Each path below is one point turned by a fixed rotation once a step. After each direction that follows a path, write how fast that rotation turns it, in degrees a step (0 if it stays still).
Each turn is a multiple of 5 degrees from 10 to 175, or 0.
Each row of a path follows its step; steps can be skipped.
Rotation 1:
step 0: [ -3  -9  -4 -10   3 -16   2   7  -4 -16  -7  12   1  -3   2   2  16   6
 -12   7   5  -5   6 -13  17  -7  20  19   2  -4  -4  -2   9   9  -5  -4]
step 1: [  5  -9   2   9   7  -1   0  10 -19  11   0  -7  -2   3   3  -1  20   0
  18   7  16  -3  -2  -4  -6  -8   0   6   8 -13  12 -14   6 -18  -2   8]
step 2: [ -9  18  -3  15   3 -11  12  -5   6   9  -4  10   2  -8  -7 -10 -15   3
   7   1  -6  -6  -2  -1  13  -3   4  -8   7  -5  22 -22   1   1  -7  -1]
step 4: [ -1  10 -15   6   2  -7  -1  -4   4 -11  11   7  15   8   3   8   9  10
  -5   2  -5   8  11   5   7  -6  22  21  -3   1   4  15   8  10   7  -4]
step 5: [ -5  -3   5   6  -7   2 -13  16 -13  14   6  -4  -1   6   5   0  13  12
   4  10   7  -5 -10   3  -9  -5  10  18   6  -4 -13  -4  11  -8 -18 -13]
step 7: [ -6 -19  14   5   9  10  -3  -7   3   6 -16 -14   1  -4 -15  -5   3   7
   3  -8   9   6  -4 -10   3 -14  13 -10   8  -3  16 -11   4  10   4   5]
step 8: [  3  16  -6  11  11  -1  11 -21  -8  -1  12  15  14   5  -7   9  10   4
  -8   1  13   7   9  -2   2   0  -1   9   3   3  13  -9   6  19   7   4]
step 9: [ -8   0   3   8 -23  13   1  -3 -10  18  16   6   9  -8  15  -1   7   4
   0  -6   5  -3   4  -4   9  -5  17  10   3  10  -1   3  11 -13 -10  -5]
step 10: [-11  10 -28   1 -10  -6  -3  18  -8   6  -4   4  12  13   0 -14  -6  10
  10   5  -2   6 -10   7   0  11   9   7   7 -10   4   2  -6  -4  12  -3]
step 12: [  8  16   3   1  15  10   0  -3 -15 -13 -10   9  -1  14 -17  14   8  16
 -14   4  11   3 -10  -7   6  -7   7   2  -7  -3  -2 -11   4   5   4   8]
[-3 -2  0  0  0 -1  3  0 -3  0  0 -2 -4  3  3 -1 -6 -3  6  7 -3  5  0  0
 -2  0  5 -2  1 -5 -2 -6 -5 -2 -2  2] | 80
[ 3  5 -3 -2  2  2 -3  2  3 -5 -3 -6 -2 -1 -3  4  0  0  1 -5 -1  3 -2  5
 -1  1  5  2  0 -2 -8 -3  4  0 -4 -2] | 55
[-4 -7  2 -4  5 -2  5  3  4 -3  3 -2  1  3  3  0  3  0 -1 -4 -2  5 -5 -1
  3  3  1 -2  2  0  0 -1  2  6  6 -2] | 95
[-2  1  2  4 -1  5  3  1  2  0  4  5  4 -2  2 -3 -5 -1  4 -5  4  5  8  5
 -1  0  0  0 -3  1 -2 -1  1  2  2 -1] | 65
[ 3  1  6  4  2 -3 -3 -1 -3 -2  5  1 -9  3  3  4  4  1 -1 -1  2  6  1  2
  3  1  0  6 -3  1  4  0 -1 -2  0  1] | 95
[-2 -2  4  0  0  0 -4  5  0 -1  3 -2  2  8 -1 -2 -5  4 -3  4  0 -5  0  4
  3 -2  0  3 -5 -4 -5  5 -2  1  1 -2] | 60
[ 0  0  1  0 -1 -3  0 -1  8 -1  5 -2 -2 -8  1 -3 -1  1 -1  4 -5  0  2 -1
  7 -6  5 -2 -2  2  0  0  3 -1 -1 -1] | 160
Rotation 2:
step 0: [ 13 -18  -1  -4 -17   2  15  -7  13  -8   5 -14 -12  -4  -1   1   0 -18
   6  -3  -3   6 -12  11  -3 -10  -5   0   1   2   1   1 -19   8   4   3]
step 2: [  2  -9   8  -3   1   8  12  12  -5  -4  -4 -11   5   2   3   1   2 -17
  10  -1   1  -9  -9 -12   3  -9  -7   8  -3  11 -10  17  -6 -17  20  -7]
step 3: [ 10 -12  -2  -9   8  11 -18   7  10   1   0   0   0   2 -11  -1 -12  -1
   5   1   8 -13 -25   1  -5  -2 -12   5   7   8  -2   8  -6 -19  -5  -4]
step 4: [ -8  -8  -7  -3  -9   6 -10   9  10 -10  -1 -21  -7   0  -5  -1   4  -8
  12 -21   2   5  -9   1 -10  -8 -10   4   8 -14   6  10 -17  -4   0   3]
step 6: [  6   0   8 -14 -14   5  15  -7  11  -2   0 -14  -5 -11   4   5  -3 -10
   9   3  12  -5   1  -4   5   1 -11   0   0  10  -6  15 -17   0  15  16]
step 7: [ 11  -8  -1  -9   4   6   2   0   1  -4   3  -3  -4  -8  -1   8 -16  -3
  -2  16  -2  -1 -19  20   3   0  -9  -7 -12  -5 -11  17 -15 -13  -3   1]
step 8: [ -8  -2  -1  -9  -7   7  -5  27  -2   1   6 -11  -2  -5   5   6  -3 -15
   4  -8 -10   8  -8   1  -7   9  -4   9  -3  -1 -11  23  -8  -7  11  -6]
step 9: [  1 -14  -8 -17   2  11  -5   7   1   6  -3 -14  20   7  11  -6  -2   8
  -5   5   6 -10 -22  -5  -3   2 -10  17   2  -1  -3   8  -3  -5   3  -7]
step 10: [-11  -4   3 -14 -10   6   0  -2  28  -9   7 -14  -4   4  -7  -4  -3  -5
  -1  -9  19   0  -9  -7  -7  10 -18   5   4  -3  -5   3  -4  -7   3   4]
step 11: [ -7 -14  -7  -6   7  -3   5  -6  17  -3   4 -17   4  -5  -3   2 -14   8
   1   4 -12   7 -18   5  -6  -8 -10  -5 -11 -15   5   1 -13  -2   7  17]
[ 5 -6  1 -1 -3  5 -1  1 -2  3  4  0 -3  0  1  3 -3 -4 -4  2  3  3  4  1
  7 -2  6  2 -1 -4  1  3  4  1  1  2] | 55
[ 1  0 -3  4  2 -3 -1 -1 -1  1  1  2 -7 -1  5 -1  0  0 -1  8  1  2  1 -5
 -5  1  0  5 -2  2  0  5 -2 -4  1 -8] | 60
[ 0 -2 -1  2 -3 -2 -6  5 -2  2  1  0 -3 -3 -1  3  1  0  1 -2 -7  4 -3  6
 -5 -2  2  3 -1 -1  2 -2 -4  7 -2 -1] | 95
[-3  1 -3  4  1 -1  2  0  1 -7 -1  1 -5  2 -2  1 -1 -2 -3 -1  4  4  1  8
  2  3 -4 -2  1 -9  0  0 -2 -3 -5 -2] | 110
Rotation 3:
step 0: [ -9   9  -8   5   6   7  -3  13  13   3   4  -7  -6   0   4   2   1   8
   4   5   0 -11  -2  -2  -3  23  12  -2  13 -12   5   0  11 -12   0   7]
step 3: [  6   1 -12  -6   3  13  -5 -10   8 -10  -5  -9  -8   8  -6   0   7 -14
  12  -5  -5  -2  -2   1  15  -9  -8   2   8  -4   6   3  22   7   4  -2]
step 4: [  9 -14  -1   2   4  -9 -12 -11  -3  -2   5  -2  -9   1   1  16  -3  -3
   0   6   9  -4  14   4   3 -12   5   3  22   7  14  -2   9  -1  -5  -2]
step 6: [ 13  -4   2  -4  -4 -24   0  -2   4 -10   0   1   1   0  -3 -10  -2   5
  -1   5   1  -4 -18  -6   5   8   9  -2  -9 -12   5   9  11  15  -7   9]
step 7: [ -3  -4  -8   3  -1  -3 -10  -8  -8   6   9 -14  -6   2  -3   4 -12   9
  15   8  13  -5  -4  -7   4  17   1 -18 -13  -9   4   2   0   3  -2  -2]
step 8: [ -1   5  -9   2  -4   8  11   6  -4   0   7  -6 -12   0 -16  -5  -1  -4
  12   3  -5   1   4  -3 -20   6   6 -14  -3   8  17   0  -1  -6 -15  -2]
step 9: [  2  10  -5 -14 -16   5  17   5  -1  -8   7 -19   1   1  13   8   4   0
  -7   9  -3  -4  -3   2 -14  -1   8  -5   4  10   0   9  11   1   2   3]
step 10: [ -1 -11  -9  -9   3  -2  14  11   4   9  -9 -15  11   9  -2  15   6   5
   9   9  -9   0  -9   3   9   2  -6  -6  10   0   0  -4  12  -1  11   0]
step 11: [  5  -1   0  -5  10   8  -4   5   4  -3  -1  -9   6   9  -3  -1   2  10
   4  -6   5  -2  -4  11   6  12  -2   9  26  -6  19 -10   1  -4 -10   8]
step 12: [  0   0  12   2  -5   4   2   2   5 -15  -3   1  -4   9   5   7   4   2
  -1 -12   6 -15  12  -4  13   0  10  -3   6 -15   7   6  10 -17 -12  -6]
[ 1  7 -1  1  3  1 -7 -4  1  5 -2  0 -4  5 -3 -1 -1  1  7  3  3 -3 -4  3
  2  0  3  0  3  1  0 -4 -2 -3 -1 -2] | 95
[-1  4  4 -7  2 -4  2 -1 -2 -2 -1  1  2  0 -1  4 -3 -5  1  4 -3  2  2  4
 -1 -1 -5  0  9  3  1 -2  3  2  4 -2] | 60
[ 1 -6 -2 -1  1  4 -1  0 -3  0 -2  1  1  1  0 -6  0  2  3  4  1  1 -1  4
  7  6 -5  0 -1  1 -3  2  4  6  2  3] | 95
[ 3  3  4 -2 -1 -4  4 -5  1 -1  0  1  3  2 -3 -1 -2  5  0 -4  2  1  2  0
  2  8 -4  3 -3 -8  2 -3 -1 -1  0 -4] | 70
[ 2 -1  2  3  3  0 -7 -1  8 -3 -3  2 -2  2 -1  2 -2 -3 -4  2  2  1  5 -3
  3 -3 -4  6 -4  2  2  0  4  3 -1 -2] | 35
[-1 -7  0 -3  1 -3 -4 -4 -1 -5 -3  2 -1  1  1 -7  1  0  1  0  1 -6  3 -2
 -6 -2  1 -3  2 -3  0 -2 -3  4  4 -4] | 40
